which system made each run:
trace 1, Z_438 (10 x 26):
[[ 11   0  -6  -5   4  11   8  32  -3   1  20 -24   8 -19   0  14   5 -18
    2   0  11  22  -8  21  16   5]
 [ 10 -13 -14  -7   2   0   3  10 -16 -19   4 -12  27  -2  15  -4  -4 -13
   19  -7  -2 -37  10 -10   7  12]
 [ 27 -14   8  -5   8   0   6  11   4  29 -20   8  26 -11  -4   9  18 -28
    2  10  -4  -2 -10  12  -3   0]
 [  4   8  11   9 -32  -7  19   6 -24   9  -8  11   4   7  -5 -14  -4   0
    0  20  -2 -37  13   1   4  11]
 [  8   3   2   9   8   0  11 -21  -5  26  -6  15  14  30   7  -8  16   4
    1  16  -3  11 -16  -1 -29   0]
 [-27   4  39  12  -7   5 -15  -5 -16  12   6   2  -9   4 -16 -12   1  20
  -23   8   0  -4  10  -1  -4  19]
 [-17  21   3  -2  19  -2  -1 -29  -2  13   4   4 -13  18  -2  -1  -9   8
   31  -6   5  29  14  -5  -6   1]
 [ -9   8  12   2  16  21  -9  20 -21 -10  33 -10 -14 -12  -5  18  -5  17
  -13   0   3  25   5   7  -1   3]
 [ -3  -6  -9 -14  31   5 -16  -9  -6 -21   1   1   2  -7   6  13 -16   2
   26 -21  -5  -9  22 -20  -1  -3]
 [ 23  -2   2  -9  12  11  -1  23   4   3  -6  12  -5 -32 -12  33  -3 -12
   -4   2  -4  13   5  11   5 -20]]
trace 2, Z_400 (10 x 26):
[[  4  -2   8 -10 -15  18   7  16   0   0  15  -6  20 -16 -14  -3 -29 -20
   17 -12  16 -15   6   3 -11 -24]
 [ 16  -1  -3  -3  -7  11  16   5   9   6  11  13  31  -9  -7  -1 -16 -22
   11   0  12  -3  -8   9 -25 -34]
 [  9  -4  14   6 -18  -3   6   2   4   1   6  28  29 -15 -11 -11 -13  -7
  -12   9   2 -18  -3  10 -20 -29]
 [ -1  10   7   7 -11 -17   5 -21   8   9  -1  37  24   0  -9 -17 -10   0
   -6  12   4   7   4  12 -13 -22]
 [ -6  12   8  12  -8 -12  -3 -10  -7  -4  13  33  10  -4  -5 -11  -8  20
  -29  18   2  18   3  15  -7 -12]
 [-17  10  -7   5  11 -15 -15 -24  -8 -16  10  27  16   6   5 -13  -8  21
  -21   3   4  17  15   2   0   3]
 [-14  10  -8  -1  24  -7 -22  -6  -3 -14   9  18   5 -13  -1   9  -1  12
  -27   0   5  30  21   9  16  10]
 [ -5  13 -29  -3  20  -9  -9   0  -7 -31   6  12  -2 -10   9  15  -4   7
   -9  -3   3   6  27  -2  23  12]
 [ 10   3 -32  -1  33  -2  -5   8   7 -19  -6   9  -1 -11  11  29  18  -7
  -11  -1  -3   4  11  -4  15  10]
 [  8   2 -18   5  12 -10   0  10   8 -16 -19   7 -13 -13   5  23  20  -8
   -3   4 -13 -28  14  -8  21  13]]
trace 3, Z_438 (10 x 26):
[[ 31  -8 -19 -18 -20  -9  15   9 -13  12 -18   4  22   1   9 -10 -11 -14
    5  10   6  10  -2  14  15  -2]
 [ 15 -10 -14  -6 -20   6   5  10 -20   8 -12   6  30  18   8 -18  -1  -3
  -31  14  11 -10  -3   1  -3  17]
 [-10   2  -1  -1  -2   3  -3 -16   5  28 -24  13  24  23  -6 -16   9 -14
  -18   3  16  -5   8  -5  -8  23]
 [-24  29   6  16  -7   7  11  -3   2  25   7   5  -1  16 -16  -4   9  -9
  -12  13  21   7  12   9   1  22]
 [-27  25  -2  21  20   7   7 -12  -6  -4  32  -4   6  19   4   0  13   3
    9   4  10   1   8  -4 -13  19]
 [-19   4  24  13  39   2 -14  -3  -1   0  25  -7   5 -15  -4  16  19  -3
   12  -4  -6   5   6   3  -3  14]
 [ -2  10  17   3  20 -11   1   2 -13  -7  13  -1 -11 -24  -4  17  -1   0
   39   0 -16  -4  21   4  17   0]
 [ 32  -4  -1  -2  18  -3   9  11 -26 -10   7   8  -4 -14  13  23   2  11
   21  12 -23   6  -1   5   0 -13]
 [ 27 -25   8 -10   6  -1 -11   5 -25 -10 -22  15  -2 -10   6   9  -5  18
   -7   6 -26 -18   5 -11  -2  -7]
 [ 22  -7   1 -14  -8  -3  -2  -8  -3  17 -44  26 -19   4  -6   6 -10   8
   -5   6 -12   3   6  -7  -2 -15]]
trace 4, Z_538 (10 x 26):
[[  4   9  -7   0  28   9   6  -7 -22   3  -2  -7 -22  18  11  20   9  10
   31   2 -13   2   9 -17  -3  13]
 [ 10  -9  12   3  26  27  -7  21 -10  -4  11  -9 -15 -11  -1  33  12   7
   -4   0 -14   0  -7  -6 -16  -4]
 [  8  -9   5 -13  13  11  -6   2  -4  -5 -18  -3 -22  -8  -4  20 -12  -2
   31 -14 -14 -24  16 -21  -2  -8]
 [ 23   0   0  -3  -3  17  12  16  11   6  -8   2 -30  -9  -8  28  -3  -1
    6   1  -8   6 -13  -1 -13 -33]
 [  7 -11  -2  -3 -21   7   2   4   4 -23  -5  -1 -17  -1   0  -2 -21  12
    8 -10  -9 -34  -4 -19 -13 -29]
 [ -1  -7   8  -5 -15   3  -3 -13  32  13 -18   1 -22   6  -9  -5  -8   3
    1 -12  -1  10 -20  -6 -17 -32]
 [-18   6  11   1 -39   1   0   4   7 -12   9  -9 -25  -5 -13 -17 -28  16
   -8  -6   7  -5   0   1   4 -19]
 [-12   1 -14  -9 -14  -5   0 -20  20  -3   6 -15  -5  19   7 -24 -17   7
   10 -17  13  28 -16  -2  -6 -15]
 [-22  -9  11  -6 -15   2 -18   8  13 -11  21 -18   9 -15  -8 -19 -15   1
  -23 -15  18  17  -6  13   8  -2]
 [-11   2 -17 -18  -8 -15  -3 -10  10   0  -1 -12  15   0   1 -19 -18 -15
   17 -16  20  21  12   9  25   8]]
trace 5, Z_48 (10 x 26):
[[ 26 -23  -9 -10  25  -1  -4   9 -16  -4   5  -7  32  -4  22   4  12  -4
    1   3  -9  15 -15   6  -1   7]
 [  5 -16  12 -14  -2 -10 -12   6 -16   8 -26  -1  12 -14  -5  -4  -4 -12
    5  -2  -6 -23  24  -1  26  25]
 [ 22  22 -18  -3  -5   3  27   8 -10  23 -20  15 -10   9  -2  18   2 -13
   11  18   5   8  11   6   9   4]
 [ 15  -4 -10  14  -5  15  11  16 -16  -7   1   8  11  14   9   4  13   4
  -28  18  -4 -33  -8 -11 -19   7]
 [-14  -2  14   5  18   6 -12 -24  12  24 -24  13   4  17 -10  -1  14  -7
   -1  -4  -1 -16   7 -17 -20  13]
 [-23  28  25  18  -2  13   5   8  -3  13  15   5 -29  -3 -22  14   1   6
   -6  11   7   6  13   5  -2   5]
 [ -9  13  -9  15  18  10   7 -12  -8 -22  31  -6  -8  18  13   5   1  20
   18  -2  -4  -3  -4 -14 -25  -8]
 [ -3 -24  31  -5  31   7 -29  -3   2  -2   8  -5   3 -20  -3  10   2   8
    1 -13 -16  11  -7  -3 -14  -8]
 [ -8   6  14 -11  -6  -9  -7  -3  -6  -8  -4  -3 -26 -19 -10   4 -26   6
   30 -12  -7  -1  25  -3  20 -12]
 [ 33   0 -20  -9  -3   2  15  11  -4 -13   2   6 -13  -7  10  16 -12   9
    8   5  -9  21 -14   5  -5 -35]]
trace 6, Z_538 (10 x 26):
[[ 14  -5   0  -7  30  -2  -7  -9  -3 -18   9  15   2 -17   5  19 -12   8
   25  -9 -17   8   6  -4 -11 -30]
 [ 17 -11   9 -10  11  -7 -13   2   6 -12 -12  24  -9 -33  -7  19 -11   8
   -5  -4 -18   4   7   4   2 -30]
 [ 18   0 -17 -10 -10 -15   0  -6   5 -17 -25  26 -23  -8   3   7 -17  15
   -3   1 -13   0   8  -5   9 -28]
 [  8  -4 -21   0 -13  -4  -5  -6  18 -19 -15  16 -20   5   8   0  -4  22
  -34   1  -6   6 -13  -6  -5 -24]
 [-20  -1 -11   0 -14  -6 -17 -14  24 -17 -17   2 -25  10  -1 -12  -4  17
  -30 -12   2  -7   1 -15   6   0]
 [-27  16 -15   7 -10  -3  -3  -8  30  -4  -1 -13 -33  13  -2  -6   5   6
  -16  -9  14  19  -5  -1  12   8]
 [-27   9 -17   8  -4  -1  -2   4  17 -25  26 -31 -14   4   9  -7   5   3
   -5 -14  13   4  -7  -1  15  14]
 [-16  -7  -8  -3  14  -7  -9   0  27  -6  11 -36   5  -6   7  -4  15 -18
   13 -21   8  10 -12   4  16  15]
 [ -1  -6   3  -3  -5 -11   3  22  12  -1   8 -29   6 -25   0   1  10 -25
   13  -6   4  -2  -4  17  31  14]
 [ 23 -12 -14  -6 -10 -16  18  13  -1   2  -5 -20  19  -5  16  -7  11 -21
   23   4  -4  -8 -14  11  18   7]]
trace 7, Z_638 (10 x 26):
[[ -8  -9  -4  -8 -21  -9  -8  16   7 -21  -6 -19  -9 -20  -3  -6 -11  -7
   -1 -14   2 -27  11  -3  31   8]
 [ 20   0 -28 -10   3  -8  19   0  23  11 -10  -8  10   3  11   3   9 -26
   23  -3   6  19 -18  10   6  -9]
 [  8 -15   1   8 -29  -2   6  21   3  -9  -4  -8  11  -7   3 -12   9  -6
  -28   9  -3 -36 -14   3   5   5]
 [ -2  -2  -6  -1   4 -19   5 -27  18  22 -24   1  16  21   8 -17  14 -18
   24  -4   0  -7  -4  -6  -2  12]
 [ -8   6  23  16 -30  -3  11  12  -5  19  10  -7   0   4  -9 -16  11   3
  -23  21   5   3 -16  19   1  11]
 [-13   3  -6   3   3   1   4 -19 -19  -2   8 -13  10  34  15 -20   0   8
   21  -3   2 -14   3 -18 -12  21]
 [ -8  -9  34   1  12  14 -13   8 -10  25  16 -15  13  -5  -8  -2   8   0
  -11   2   4  29 -12  14  -8  12]
 [-13   9   8  -6  -4   8   1   7 -31  -6  10 -13  -3   2  -4  -2 -21   1
   25  -5   6 -18  31  -8  13  19]
 [ 21   0  -1  -9  23  22   8  13 -13  17  12   1  19  -3   1  20  -1 -13
   13   4   6  29  -7  10 -17 -10]
 [  6  -9  14  -3  -4  14  -8  18 -20 -10  -4  10   9 -17 -12  10 -13  -2
  -10   1  -3 -41  24  -9  -1   1]]
trace 8, Z_638 (10 x 26):
[[ 29   6 -14   2 -18  -4  30  14   4  19 -17  13  12   0  -1   5   8 -25
    4  20   3 -10  -6  12   2  -8]
 [ 10  -5  -4  12 -13   1  12  -4  -1   8 -17  18  17  20   5 -10  13  -1
  -18  16  -5 -38  -9 -11 -21   3]
 [-18   5  22  12   2  -7  -5 -28  11  30 -17  16   4  20 -10 -15  15   3
   -8   8  -1   0  -3  -3 -17  10]
 [-28  25  20  18 -16   2   6 -11 -12   9  19  -2 -19  20  -8 -15  -4  21
   -3  11   7   9   4   3  -6  10]
 [-16   4   4   3  19  16  -7  -9 -18 -10  33 -17  -1  19  10  -4  -6  22
    9  -7   4  20  -5  -8 -19   4]
 [-13 -14  27 -10  21  14 -27  10 -14  -7  20 -19   2 -22  -6   7 -11   6
    3 -17  -1  15   9   0   5   6]
 [  8   5  -3 -19   8   4   1  14 -13  -5   6  -6  -4 -23  -6  17 -23 -11
   32 -10   4  10  24   6  20  -6]
 [ 36  -6 -18 -11   2  12  13  27  -9  -9   0   9  13 -19   3  22 -10 -12
    0   5  -1  -2  -1   6  -2 -22]
 [ 22 -15 -10  -8   3  -2  -4   1   8  -3 -32  28  16 -11  -2   9  -1 -13
   -9  -1  -8 -32  10 -10  -5 -12]
 [  5  12  -2   5 -11 -15   8 -14  23  20 -32  35  -5   0 -13   2   6  -9
  -12  13   0   0   4   6  -1 -13]]
trace 9, Z_48 (10 x 26):
[[ -3  18 -30   8   3  10   6  -2  15  -5 -18  24 -13  13  -3  16   9  -2
  -27   6   9 -15  13 -14  -4   3]
 [-17  11  -8  21  15  11  -5  -1  29  -8   2  10 -10   4  -5  15  24  -2
  -30   0   4 -13  -4 -10 -14   4]
 [-33  13   7  22  17  -5  -9 -13  32 -10  11  -4 -20  -2  -6   6  21   0
    1  -9  -2 -11   0  -8  -3   6]
 [-17  11  12  17  17 -10  -1  -6  19 -10  23 -16 -27 -12   2  11  18   7
   18  -4 -12  13 -12   6   4  -5]
 [ -2 -11  12   6   8 -18  -5  -2   0 -21  17 -25 -20 -13  15  -1   8  16
   25  -7 -24   2 -16   1  11  -6]
 [ 16 -24  13 -15   1 -18  -8  -1  -3   0 -12 -20 -19 -10  11  -1  -1  11
   25  -7 -22  16 -15   3  17  -7]
 [ 23 -17   1 -19 -28  -7   4  14 -15   2 -22 -17 -23  -1   6  -5 -13  10
    7   1 -12   4  -9   2  20  -4]
 [ 25 -15 -19 -20 -27   9   9   8  -6  10 -29 -12  -9  22  10  -8 -11   2
   -7   1   2   1 -15  -9  -1  -5]
 [  4 -13  -6 -11 -28  22   1  13   5  18 -23 -12   1  18  -7 -11  -7  -8
  -28  -4  16  -8 -11  -7  -9   4]
 [-18  11  -8  -2 -20  23   8   2  17  18  -5 -12   2  23 -13 -12  -6 -17
  -11  -8  31  -5  -2  -8 -12   7]]
trace 10, Z_400 (10 x 26):
[[ 20  -3 -24  -3   1  -9   4 -13 -12 -11 -19  12 -19  24  23   1   4  27
   -5  11 -17   6  -9 -13  -4  -5]
 [ -5 -19   9  -5  10   2 -27  -8   7   5 -30   0 -19   7   1   3  12  16
  -31  -6 -12   2  -4 -14   0  13]
 [-22  14  -3  -6 -10  -1  -6  -8   9   3 -19 -11 -43  10  -9   1 -10   8
    4 -11   6   8  17 -10  22  13]
 [ -4  10 -23   2   2  21   7  10  10 -10  13 -28 -34  17  10  12   6   9
   -3  -8   9  19 -16  -8  -3   1]
 [-15 -17  -1   3   8  11 -13   6  19 -20   9 -32  -2   0   6  -1   9  -5
    0 -23   0 -27 -12 -18  -4   9]
 [ -9  -1   9  -3   0  -7   2   5  31  12  -2 -25  -6 -17  -9   3   7 -30
   30 -16   5  -1  -5   7  16   0]
 [ 16   0  -3   4 -27  -4  28  22  -2  -6  16 -24  -8  -7   9  -3  -1  -6
   22   7  -4  -9 -20  11   6 -14]
 [ 18 -27   2  -2  -7  -7   6  -4   3   6  -5 -14  30  10  17 -21  11  -8
    9   0  -8 -13 -31   0 -16  -5]
 [  1 -18  36  -7 -25 -11  -7   3  -3  29 -17  -4  14  -9 -13 -22  -4  -8
   -5   4  -2  -1  -6  15   8   5]
 [  3  12   0  -7 -33  -2  18  -6 -21  20  -1   0   2  21  -1 -23 -22   6
    7  12  14  20   1  10   2  -1]]
trace 11, Z_680 (10 x 26):
[[ -4  14  15   9 -37   8  24  16 -13   1  25 -16 -13   3  -7 -10 -16   5
   14   9   7  -9  -7   8  -6 -13]
 [  8 -13 -10  -4  10   6   4 -16  -1   1  11 -13  24  25  20 -15   0   1
   19  -8   0   6 -24  -9 -28 -10]
 [ -7 -23  42  -9  -9   5 -21   6  -6  14   6  -7  19 -20 -15 -16 -16  -1
   -8  -7   1   3  -4  10  -5  -5]
 [  0  14  -7 -17 -13  -6  10  -9 -15   8   3  -3   4   7   0 -13 -30  -4
   34  -6  14  21  17   7  13  -3]
 [ 22  -7 -17  -7   0  17   4  17 -14  -7  17   8  33  -1   8   1 -11  -1
  -24   7  13  17 -10  11 -16 -14]
 [-11 -11   2 -12   7  -3 -21 -16  -3  -3 -14  18  30  -2  -6 -13 -18  -6
   -5 -13   8 -20  27 -11  -2   6]
 [ -1  22   2  -1   1  -5   6  -1   7  24  -5  24   7 -11 -18   8  -4 -15
   -6  10  16  32  16  22  10  -2]
 [ -5  22 -22  16  -5   1  14   2 -15 -28  23  20  11   5   6   1  -8  10
  -13  13   8 -18  18  -2  -6  -3]
 [ -6  -3  -2   8  38 -11 -16 -24  16   2  -5  22  23   2   6   4  23  -2
  -11   0  -6   8   0  -2 -13   6]
 [-20  14  29  14  -2 -17  -9   2  -5  -5   9  13 -15 -27 -17   4   1   9
   -6   9  -8  -3  22  13  22   6]]
trace 12, Z_680 (10 x 26):
[[-16   6 -27  -5 -16 -23  -1 -18  21 -10  -9 -11  -9  14  10 -22  -3   2
    0 -12  11  12   0  -1  24  11]
 [ -6  -4 -14   5 -12  -1  -2  17  15  -7  10 -18   6  -2   6  -8  15  -3
  -39   2  14  15 -20  14  13  13]
 [-23  -4 -13   1  -5  -9  -7  -2   8 -12   1 -23  11   8   8 -18   8 -11
   -2 -13  11 -23   8  -8  21  33]
 [ -1   2  -2   4   4  -2   7  15  12  20   1 -20  12  -4   0   3  28 -27
   -5   7  11  13 -10  18  18  27]
 [ -1   3  -2  10 -12  -2  16  18 -17  -8  12 -18  13   2   8  -6  11 -12
    8   8   1 -39   6  -1  12  27]
 [ 15  -8   3   3  18  -4  10  -1  -5  28 -12  -7  23  11  10   2  30 -20
   16  10  -7  -4 -12   3  -4  22]
 [  7  -3  33   8 -15   2   9  17 -32  15   0  -3   3  -5  -8  -3   4   0
    5  20 -11 -29   6   5   1  16]
 [ 17   5   2  -2   9   2  17 -12 -28  25 -11   1   0  28  11   1   5   4
   31  13  -9   6   1  -6 -12  11]
 [ 14 -11  30   1   1  24  -3  15 -36  15   5   3   2   3  -5   7  -4  17
  -14  14 -10  -1  -4  -2 -23  -1]
 [ -4   3  13 -13  14  14  -7 -18 -24  13 -10   5  -9  17  -5   2 -20  12
   27  -7  -3   3  20 -19 -14   1]]

runs to name:
trace 13 (2 x 26):
[[-18 -12  31  -2   4   0 -18 -10  29   5   0 -15 -14 -15 -14  -4  -5  -3
   16 -22  -5   2 -10  -3  -8 -19]
 [ -4   9  14  -6 -25 -12   7   6   4  -1   9 -14 -26 -18 -10  -5 -23   3
   26  -5   1  15   2  14  20 -20]]
	Z_538
trace 14 (2 x 26):
[[-11  -4  11  -8 -17  16 -14  -3   3   1   4   5  -6   3 -13 -12 -27  18
  -29  -8  14  23  -4   1 -16 -21]
 [-25  11 -14 -11  -2   9 -12 -17  13 -10  10  -2  -2  12  -4 -12 -28   6
   -2 -22  24  22  11  -7  -4  -9]]
	Z_680
trace 15 (2 x 26):
[[  9 -26  20 -24 -15   8 -19  14 -17  -2 -10 -11  -9 -16  -8  -3 -31  12
   -4 -12  -6   7   3  -1   7 -13]
 [ 14  -1 -26 -30 -10  11   3  -1  -2   5 -21  -2  -9  11   2   2 -30  -4
   12 -13  13  23   9  -7   5 -13]]
	Z_680
trace 16 (2 x 26):
[[  0 -15  10  -9  25 -10 -29 -11  12   7 -31  17  -4 -15  -6  12  11   1
  -17  -6 -13  10  11  -3  11   7]
 [ -1  19 -13  -4 -13 -10   5   1  -5  -8 -17   8 -41  -2  -4  11 -12  13
    2   4  -4   5  22  -3  28   1]]
	Z_400
trace 17 (2 x 26):
[[ 16 -19  -1 -16 -13  15  -6  28 -22   8 -13 -22  -4   2   5   1   0   4
  -26   4   3  12  -8   5  15  20]
 [ 11 -10 -21 -20  -7  22   2  11 -15  10 -23 -18   5  24   7  -2  -8 -10
   -4  -6  14 -10   6 -16   3  22]]
	Z_538
trace 18 (2 x 26):
[[  5  -2  11   4 -27 -15   3  18 -14 -25  16  -5 -18 -24   1  -4 -14  19
   -4   8 -13  -6  -1  12  19 -14]
 [ 14 -12 -28 -12  12 -15  -1 -25   9  -3 -12   2  20  20  24 -14   1   0
   13  -8  -3  19 -15  -4  -5  -7]]
	Z_400
trace 19 (2 x 26):
[[  5   6 -12  -9 -38  -5   8   8 -21 -14  -8   5 -12   4  -1 -13 -30  14
   -7   6   5 -14  19  -3  17  -3]
 [  6  -5 -26  -5   0  10   3 -13  15   6  -8   4   8  29  12 -10   2   3
  -19  -2  12  24 -23  -5 -24 -10]]
	Z_538
trace 20 (2 x 26):
[[ 23  15   2   4  -5  -9  27  -1  -9  19  -3   9 -16   3   3  10   4   1
   29  21 -12  17  -9  13  -2 -16]
 [  8 -14  12   7  -6   7  -4   5 -34 -15  11  -2  -2  12  12  -7  -2  33
  -18  11 -17 -16 -10  -9 -16   1]]
	Z_438
trace 21 (2 x 26):
[[ 17 -20  10  -2   7   2   1 -13   8  24 -33   3   0  15   3   2  16  -5
   11   1 -17 -16 -18 -14 -21  -4]
 [ -2   4  33   9 -27  11   6  14 -13  17  -9   1 -30  -2 -18   4  -2  12
  -11  16  -8 -17   1   0  -4  -2]]
	Z_538
trace 22 (2 x 26):
[[  6  -5 -16 -17 -11  12  -2  -2  15  15  -9   3  18  12  -2 -12 -15  -8
  -19  -7  23  32 -12   6 -12 -15]
 [-14   0  -3   0 -29  12  -6  13   5 -11   7   4  13  -5 -13 -16 -20   0
  -38  -3  23 -13   7   2  -1  -4]]
	Z_400
trace 23 (2 x 26):
[[  4 -32  19 -15   7   0 -25   1   3  18 -34 -10   3  -5  -2  -3  10  -6
  -12  -8 -10  -6  -2  -7   8  20]
 [  0  15   3  -8 -26   6  15  16 -12  21 -17 -11 -29   5 -13   5 -11  -5
    8   7   9   4  15   4  22  12]]
	Z_680
trace 24 (2 x 26):
[[  5  21   2  -4  16   0   7  -7  -4  26  -5  29  15  -5 -13  13  -3 -15
    9  11  10  26  21  15   0  -2]
 [ -4  21  -5  13   3   7   9   9 -31 -18  23  23   9   0   0   7  -7  14
  -16  19   3 -11  23   0  -4   6]]
	Z_438
trace 25 (2 x 26):
[[  6 -19   6  -7  10   1 -20   2 -22 -20  -5  19  21 -14   2   1 -13  10
  -13  -3 -11 -29  20 -12  -3   0]
 [  7   8   1 -13  15 -11  -6 -15   6  25 -33  25  -7  -7 -11  13  -2  -8
    9   2  -2  26  19   6  13   0]]
	Z_680
trace 26 (2 x 26):
[[-15   2  33   7 -24   9   2   0  -4  12  -5 -12 -30   6 -17  -7 -10  10
   13  -1  -5 -28   3 -12  -9  -3]
 [  2   5  10   0   0  13  12 -11   5  17   9 -10 -17  19   0   0  -8   9
   28  -4   0  21 -20  -4 -29 -25]]
	Z_438
